In the data rows, the value 128 means zero.
Here are some points:
[164 131 106 137 162 075 080 130 146 136 148 107 097 154 146 086]
[184 090 061 158 101 125 164 105 145 113 119 112 139 091 055 169]
[141 129 096 104 148 102 095 112 136 144 107 156 094 076 114 084]
[085 131 079 063 092 020 106 162 120 083 133 100 130 135 155 047]
[191 067 155 163 178 149 115 152 121 127 103 165 086 093 083 159]
[150 111 151 179 172 153 155 123 143 113 135 138 172 069 106 133]
[166 098 080 184 112 152 184 096 055 114 119 161 112 120 096 131]
[194 116 101 103 089 127 134 125 112 142 094 112 114 057 076 156]
[145 049 127 105 060 126 164 102 116 067 117 179 075 116 070 113]
[089 154 125 097 093 136 118 139 127 165 172 057 117 110 157 167]
[198 100 157 205 172 182 181 052 106 140 109 146 107 157 103 147]
[075 189 131 105 026 041 099 175 158 127 177 093 075 136 132 057]
[165 080 143 151 136 131 178 122 121 130 144 109 132 108 096 164]
[079 225 191 119 078 056 094 181 128 140 129 073 092 126 158 083]
[095 155 130 064 077 099 112 162 145 126 116 097 088 115 138 081]
[031 203 112 095 081 009 018 160 140 090 149 095 129 101 179 066]
[115 089 158 157 204 201 149 107 102 144 092 187 161 178 127 155]
[178 105 129 148 132 141 162 107 139 143 138 175 159 113 058 199]
[138 158 189 103 188 217 148 104 093 196 109 087 169 145 140 223]
[215 076 072 200 185 153 168 072 089 144 168 225 131 097 062 135]
[123 151 110 134 083 067 124 130 101 091 183 146 101 125 085 112]
[135 096 147 129 186 082 171 153 093 128 093 101 128 111 106 136]
[122 110 125 158 195 177 171 169 172 124 144 142 145 151 146 139]
[002 172 168 100 049 000 060 144 109 050 176 074 100 149 193 025]
[165 135 195 206 205 224 176 099 150 133 071 190 130 127 193 178]
[138 101 114 132 182 141 155 138 079 171 099 106 153 153 137 120]
[151 098 108 125 112 184 134 171 133 105 191 121 073 011 076 166]
Here are 10 more points, each followed by its number:
[167 152 155 110 180 191 179 081 122 130 108 177 151 051 078 135] 0
[192 053 118 114 084 096 134 117 088 166 112 218 201 151 123 199] 1
[129 153 111 201 151 157 136 046 121 153 073 117 129 130 148 255] 2
[175 076 156 084 177 128 215 096 078 171 107 159 151 106 104 243] 3
[186 119 116 122 156 147 109 113 080 148 128 147 140 116 102 129] 4
[146 111 129 135 134 179 169 109 090 140 113 140 126 121 134 146] 5
[041 143 147 084 109 041 071 105 151 161 129 132 152 165 136 088] 6
[102 127 120 131 128 043 083 126 133 084 070 211 144 141 205 093] 7
[101 231 210 064 022 098 057 160 104 115 150 100 064 095 151 098] 8
[176 134 059 129 166 217 181 108 125 125 124 145 157 130 131 153] 9
Which of these numbered points is nearest to each point below, looking only along the 3 directions in which the first points spread most? Its number follows each.
[150 139 180 136 169 169 152 102 103 155 118 081 114 110 104 168] > 2
[162 092 126 158 203 237 255 054 101 132 059 128 140 194 163 173] > 2
[155 115 119 162 201 255 178 149 130 150 112 124 131 110 074 185] > 3
[119 182 108 148 189 080 129 082 139 047 073 168 110 139 187 117] > 7
[092 178 178 130 162 144 165 102 155 130 143 133 150 131 205 166] > 2
Here are 10 other points, each followed by its number:
[059 160 091 116 108 013 046 211 114 080 199 086 118 163 235 056] 0
[195 087 170 224 188 246 248 069 135 101 108 165 147 165 117 168] 1
[117 156 147 117 122 131 137 170 166 119 172 160 107 141 066 167] 2
[090 120 092 101 186 146 129 152 093 160 125 147 113 142 084 115] 3
[128 150 148 165 137 097 085 110 113 114 113 116 106 064 158 143] 4
[042 226 174 035 064 048 062 153 179 085 180 028 095 205 135 018] 5
[102 191 124 105 089 014 064 163 138 068 097 115 105 132 153 063] 6
[089 143 090 171 116 136 100 146 140 094 140 108 119 161 126 174] 7
[089 178 130 143 078 089 144 109 123 140 127 136 165 089 123 122] 8
[057 146 112 097 120 054 070 160 173 141 222 000 060 139 166 060] 9
The same question for these:
[144 173 136 108 123 061 085 178 117 112 187 044 133 099 141 117] > 8
[116 107 153 125 145 140 059 165 094 109 163 105 105 157 098 116] > 4
[073 145 125 125 085 014 031 175 133 091 158 072 081 096 255 042] > 0
[136 145 166 112 073 160 115 158 163 166 146 085 158 116 120 125] > 2
[107 140 147 162 139 127 164 120 089 103 089 196 163 120 056 113] > 3
